[[656 343 664 334 661 555 504 328 509 737 724 473 388 526 726 836]
 [503 575 426 527 526 539 530 508 542 509 542 527 557 500 504 502]
 [510 586 297 434 596 582 522 388 574 568 683 513 542 448 538 621]
 [503 576 423 534 527 541 527 512 542 509 542 530 556 502 495 496]
 [534 493 659 580 478 494 525 601 494 509 429 533 523 567 518 456]
 [648 305 966 517 511 472 509 578 443 622 436 503 400 627 642 603]
 [568 440 726 545 506 499 523 571 486 551 458 520 486 575 563 514]
 [518 589 173 347 683 611 527 266 599 632 817 502 529 411 595 743]
 [591 425 603 426 596 540 511 423 513 642 627 500 452 525 635 683]
 [518 557 446 512 538 541 526 495 539 527 557 524 546 501 517 522]
 [501 580 425 534 524 536 531 513 541 509 539 531 560 499 500 495]] >> 580

[[ -5  -7 -14 -12  10 -26  10  20 -15   0   9]
 [  8  20 -14 -14  -7 -14 -12  17  -4  17 -19]
 [ 34   6  26  34 -29  34 -12  -5  36  23   7]
 [ 11  27 -27  20 -22  11 -29  25 -10  33   2]
 [  4   5 -24   3  23 -10  -1 -21  -7   0  20]
 [ -3 -17  37   3  -1 -28 -15  26  13  37   2]
 [-15  21  29  -9   8 -10  29  19 -17  13  24]
 [ 22  18  33  22  28   6 -19 -29  -4  31  26]
 [ 16   5  30  22  28  29   6  19  -2  -3 -15]
 [ -7  33  24  25   2 -29  19 -18 -14 -22 -28]
 [ 16  31   5  19  26  37  17 -11  13  25  10]] >> 31

[[45 43 49 49 26 61 54 52 45 55 37 49]
 [47 45 50 48 44 50 41 51 47 51 43 49]
 [51 51 47 59 46 32 46 39 44 50 57 54]
 [51 59 43 58 42 22 40 28 46 43 70 75]
 [48 46 48 57 41 38 37 47 43 55 45 50]
 [47 45 48 51 48 49 51 51 47 52 44 40]] >> 45

[[-272  -11 -360  285  -45 -122  176 -342 -827  410   90 -444]
 [-185  -33 -264  137  -55 -105   80 -243 -537  224   33 -285]
 [ 107 -124  213 -432  -92  -24 -301  182  655 -539 -218  279]
 [ 140 -145  270 -501  -94  -16 -368  258  826 -648 -251  364]
 [  86 -136  182 -389  -85  -30 -280  158  587 -499 -215  244]
 [ 167 -157  311 -522  -90  -20 -390  280  889 -705 -276  415]
 [-135  -62 -138   25  -70  -89  -11 -136 -253   46  -20 -164]
 [  82 -126  170 -387  -89  -34 -271  151  545 -478 -207  231]
 [ 146 -128  248 -491  -86  -25 -343  230  793 -620 -248  343]
 [ 141 -146  249 -463  -91  -23 -339  231  762 -608 -252  333]
 [ 111 -127  211 -415  -93  -27 -327  187  661 -557 -233  299]
 [-209  -27 -294  191  -56 -117  102 -269 -611  279   39 -340]] >> -27

[[599 357 359 497 613 694 353 401 449 754 588]
 [445 601 536 443 435 364 578 538 585 160 341]
 [459 347 482 507 415 475 507 446 386 628 595]
 [390 384 597 374 456 335 447 510 421 446 512]
 [454 408 389 444 579 503 217 430 359 671 461]
 [483 486 437 495 401 484 588 448 506 304 446]
 [406 331 451 473 409 439 404 422 334 567 530]] >> 331
---
[[-109.574  185.086  153.867  114.276]
 [-109.574   75.690   86.742  176.547]]: 185.086

[-0.02 -0.02 -0.09 -0.18 -0.10  0.16  0.07]: -0.10

[  90.9  154.9    3.0    1.0   57.8 -122.0   35.4]: 57.8

[[  71.84  -31.97   73.12    8.13  -23.24    2.26    3.54]
 [-129.91   -2.84  -31.74 -161.71  -70.89  185.38   35.69]
 [  21.89   60.35 -100.71   -6.86   -9.84  -42.68 -133.07]]: -23.24

[ 0.14 -0.18 -0.09 -0.03  0.05  0.08]: -0.03

[[  33.931   45.781  -38.163  -60.100  172.971]
 [  51.239   76.087   -8.971 -158.764   89.582]
 [ 101.649   77.610  -95.408  -72.449   96.969]]: -38.163

[[-1.2 -2.0 -1.2 -1.9  0.2 -2.1 -1.2]
 [-0.7  0.0  1.8 -1.4 -0.5 -0.4 -1.0]]: 0.2

[-46.073 -98.075 176.468 -56.745]: -98.075
---
[[-47 -11 -37  27 -39   8]
 [ -9 -14  -5  -2 -23  29]
 [-16 -15 -12   3 -28  28]
 [-50 -13 -40  28 -43  12]
 [-50 -15 -39  27 -45  16]
 [-26 -16 -19   9 -34  26]
 [-45 -16 -35  23 -44  20]] => -16

[[-42  -6 -32  20 -24  -1 -33   6   0  29 -14   6  -9 -39  38]
 [-12  -8  -5  -3 -10   3   3 -12  -4  -5   0  -5   5  11  -3]
 [  9   3  -4   0   3  19  -2 -12 -11 -13 -13   7 -17  11  11]
 [ 10   4   0  -5  19  22  10  -8  20 -17   5   1   7   4   3]
 [ 12  12   5   1   5  -3   3  -7  -4  -7 -14  -6  11  17 -14]
 [  1  -5  13 -12  -9 -16  -3  10 -11   1   2 -10   9   2  -1]
 [ -6 -11  -6  -3  -1 -22   9  16  -6  -5   7   0  -4   5   5]
 [ -3  10   7  -1   9   7   9  -6   2  -1   6  -9   6  12   5]
 [  2   6  -4   4   7  11   0  -3   4   1   7  -1  -3   2 -10]
 [ -5   0 -12  -6  -8   2   1   7   3  -5   1  15   3 -12   5]
 [ -1  -6   3  -1  -1 -14   7  21  -5  -7   5   0  -8   6   7]] => -6

[[ 10  -9   5   4  17  -6 -17]
 [-31  -5  11 -13 -10 -38 -32]
 [ 37 -36 -10  -3  49   2 -32]
 [  4  13  -8   7  -9  12  -4]
 [  7  22 -13  11 -21  22 -25]
 [ -4  -6  26  29   6 -18 -17]
 [ 32 -21   5  -5  36 -19  -3]
 [  4   2   2   1   4   3  -2]
 [ 13  15  -4   3 -12  12   2]
 [ -9  -3 -19 -45  26  35  17]] => -3

[[  0   5 -17   4  -2   0 -14   7  17   3  23  -9  12  22]
 [ 17 -29 -16  19 -10   2   4  11  27  -1  -3 -19   3   3]
 [ -4 -29 -20  -6  -8  23 -30   2  -4 -16  16  26   7 -14]
 [  0 -10 -20   0  -4  28 -15  10  20  16   9  23  12 -12]
 [ 29 -25 -33  24  -8  12 -16  -4  12  13  11  22   7  19]
 [  3 -36 -31   3 -12  24 -16   1   7 -21  16  16   8  -6]
 [ 15  11  -6  12   3   7   7  19  45  42 -14 -15   5  -2]
 [  6  11  -5  -5   6   8 -14  10   2  23  -4   3  -1 -16]
 [  6  -1 -18  -8  17  -1   8  -7   4   6   9  -8   5  28]
 [  4  23   2  -8  13   3 -14   9  -5  27  -6   1  -1 -18]] => 23

[[ 31  -1  19  -3  -1  11  25  22  -5 -19  39  -6  12  -4]
 [  4  -2  -5   0   2 -27  14  18  -2   0   5   8  -1  -3]
 [ -6  23   5  -9   5  14 -23  -3   4  15  -3   7  20  10]
 [ 11  -9  -2   9  -7  11 -49  12 -30 -23  35 -15 -18   1]
 [ 17  -5   4  -8  -7  -8  -1 -17  -1  39  10  23   0  -2]
 [ -9 -10   9  -2  -5   0 -14 -11 -12 -16 -36   7   2   3]
 [  9  -7   3   1  -8 -13 -18 -17   4 -18  27   7  11   4]] => -7

[[ 21  -9  -5 -13  30 -48  11 -33 -13  17 -52  -8  19  33 -35  17]
 [  2  -1   2   2   1   1  -1   2   2   1   0   1   2   0   0   1]
 [  4  -1   5   5   4   2  -1   3   6   3  -1   3   5   1   0   4]
 [  1   2  -1   0   1   0   3  -1   1  -1   0   1   1   0   1   2]
 [ -6   7 -14  -8  -7  -6  15 -10 -12 -13   1  -8  -7  -2   4  -7]
 [ -6   7 -14  -8  -7  -6  15 -10 -11 -14   0  -8  -8  -3   4  -7]
 [  0   1   0   0   0   1   1   0   2  -1   1   1   0   0   1   2]
 [  1  -1   1   1   0  -1  -1   0  -1   0  -2  -1   2  -1  -1   0]
 [  0   0   1   0   1   0  -2   1   0   3   0   1   0   1  -1   1]
 [ -9  12 -22 -11 -13  -9  27 -15 -19 -24   3 -13 -11  -5   9 -13]
 [ 13  -5  21  17  13   7 -10  13  18  13  -2  11  15   4  -2  10]] => -5
---
[ 791 -590 -677  182 -336  -84  217] | 182

[ 40 -29 -19 -41] | -41

[2100 5076 3485 6445 4611 7997] | 6445

[38 82 50 21 69 38] | 21

[[ 14  -7 -23 -26]
 [-26  29 -32 -12]] | -26

[433 871 482 137 757] | 137
---
array([ 35,  -2,   3, -19, -53,  14,  -1]) -> 3

array([[ -8,  27, -13, -22,  -7,  45],
       [ -2,  -2,  -3, -12, -40,  35]]) -> -3

array([[-53,  38, -19, -11, -11],
       [-25,  -2, -20,  31, -21],
       [ 19, -19,  43,  -3,  19]]) -> 43

array([-43,   4,   3,  -5,  33, -11]) -> 3

array([[  1, -19,  -9,  -9,  -8],
       [  3,   6,  12,   4,  19],
       [  9, -42, -19, -25,  -2]]) -> -19

array([-9, 24, 42, 54, -3, 10]) -> 42
